One turn moves every row onto another: examples first, then more rows asked
luzoz: [-3 -4  9 -5 -5 -6 -3 20 -6 -2  7 -5  6 11 -1 -9 11 26 -2 21  8  2 -6 10
  0  8 11 12  4 -2 17 -5]
pido: [-24  14 -10  -3   7  -5   1  11  13   4   5   1  -3   0   5   8  -4  13
 -21  14  11   6 -13   9   2  12  12  -5  -7   1  18  -7]
pifu: [-20  16 -10  -3   0  -5   5   8  14   8   7  -2   0  -1   6   9   0  10
 -14  17   9  11 -11  19   0  15  12  -4 -12  -5  12  -9]
fod: [-25   8 -16  -5   3  -1   6   9  18  11   5   2   0   2   3   3  -2   9
 -21  20   8   9  -9  11   0  15  13  -6  -8  -4  16  -6]
Pes: [ -6   8   3  -3 -13  -4  11  -2   7  10  -2  -9  -8  19  -5  -6  -2   4
  -8  21  -5  -4  11   8 -15  -3  10   1   1   1  20 -12]
ragik: [ -9   3 -10   9  -2  -3  18   6  -3   6   8  -3  -2  21   0  -5  -8  -6
  -2  20 -17  -3   7   4 -13  -2   6  -5   2  14   7  -8]
Zefat: [ -8   6  -7  10  -3   1  11   5  -3   9  11   0   4  22  -1 -11  -7  -5
  -9  14 -19  -6   6   2  -8  -2   6  -8   0   8   2  -7]
pibo: [ -7  14   6   1  -7  -3  12   3   7   6   3 -12  -8  19  -8  -6   4   2
  -6  19  -7   3   6  14 -16  -3  13  -3  -2  -2  20 -14]
tovav: [-20   7 -22   8   1 -19   8  11   5   4   8   4  -2   3   6  10 -13   5
  -8   5   5   3  -7  12  -1  13  -5  -8  -6   5   5   3]
bural: [-19   6 -22   4   3 -12   5  10   7   9  11  -1  -6   2   3  12 -18   4
 -10   3   5  -6  -8  10   3  10  -2  -5  -1   5  10   4]
kug: [-20   5 -19   3   9 -13   4  13   3   1   8   3   4   4   1   9 -19   6
 -14   8   5  -3 -10  11   7   8   0  -9  -2   2   2   2]
fev: [-18   9 -18   3   7 -13   6  11   9   7   7   0  -3   1   6  14 -15  11
 -10   9   4  -2  -6  10   2  10   0  -8   0   8   6  13]
runi: [-24  15 -11  -4   3  -3  -1   6  14  10   1   3   2  -1   2   5  -3  14
 -20  20  10   2  -9   8   6  13   7  -1 -11  -5   8 -10]
bozu: [ -7  13   3  -1  -5  -1  12  -1  10  10  -1 -13  -8  19  -6  -2   1   8
  -5  23 -11  -5  12   9 -13  -5  11  -1   2   4  17  -6]
liri: [ -7  15   5  -2  -4   0  10   0   1   8  -2  -7  -4  18 -10  -5  -7   2
 -11  26  -6  -1  10   9 -10  -6  10  -3   3  -2  16 -12]
sal: [-24   9 -21   8   9  -9   2  14   5   5  10   5  -2   2   4  10 -13   7
 -12   9   6  -2 -14   7   0  15  -1  -5  -2   9   9   3]
petur: [ -7  12   2  -3  -6   0  14  -1   4   8   3 -10  -7  17  -1  -4  -2   1
  -7  24 -10   1   8   6 -10  -5  15  -1  -2   7  17 -18]
val: [ -1  -7  -1   6   3 -12  -6  21  -2   2  12   4  13  16  -5  -8   1  17
   2  16   4 -13  -6   3  -6  10  -3  11   7   2   2  -2]
kod: [-25  12 -12  -3   4  -1   4   7  20   9   3   1   1   2   9   8   2  16
 -19  18   5   5  -8  12   0  14  14  -7  -9   0  11   0]
Fareb: [ -7 -10  -6   9   1 -18  -2  25   0   2  14   5  10  17  -1  -8   6  15
   8  14   4  -2  -4   5 -10  15  -5   9   4   3   8   1]
dav: [ -6  -5   9  -3  -1 -10  -5  17   0   3  11  -5   3  14   4  -5  14  20
   2  15  10   5  -5  15   4   8   9  11   2  -8  22  -8]
Dese: [ -6 -11  -2   8  -5 -11  -2  23  -9  -4  10   2   9  15   0 -10   7  22
   3  13   2  -8  -6   5  -6  11  -1  10   6   6   6   1]
kag: [ -6  -9  10  -2   2  -7  -5  15  -6   1   4   1   7  16   3 -12  10  21
  -8  21   8   2  -3   9   8   4  11   9   4  -9  16  -6]
bifem: [ -3  -1  -9   7  -5   2  16   8  -6  11  14  -3   3  20   0 -10  -6  -7
  -4  19 -18   0   4   8 -12   1  10  -5   4   8   6  -1]
Bos: [-2 -7  5 -3 -1 -6 -4 16 -7  6  8 -5  1  9  0 -8 10 21 -3 19 11  3 -7 14
  8 10 10 12  6 -7 21  3]
Fipop: [-6 -8  7 -5  2 -4 -3 18 -2  3  7 -5  6 13  4 -4 12 26  1 20  6  3 -2 14
  5  6 11  8  8 -4 19  6]
Sibam: [ -6   7  -9  15  -4  -5  15   8  -6   9  13  -3  -4  20  -3 -11  -2  -6
  -1  14 -18   2   6   6 -12   3   2  -6  -1   9   8  -1]
Zilo: [ -7   3  -8   8   0   0  17   8   0   9  10  -5   0  22   1  -9  -2  -1
  -5  18 -21   0   9   4 -10  -2  10  -9   2  11   6   4]
lala: [ -6 -13  -6   6  -3 -13  -3  24   4   1  12   2  10  16  -2 -10   6  20
  -2  11   5 -11  -9   4 -12  15   0   8   5   1   5   3]
nezop: [ -6  -9  -2   4  -1 -12  -4  23   5   3  11   2  11  16   2  -6   8  25
   3  14   2  -9  -2   1  -9  12  -1   9   6   6   6   7]

luzoz turns into sal
val turns into runi
pibo turns into Fareb
Now these:
bozu turns into nezop
bural turns into Pes

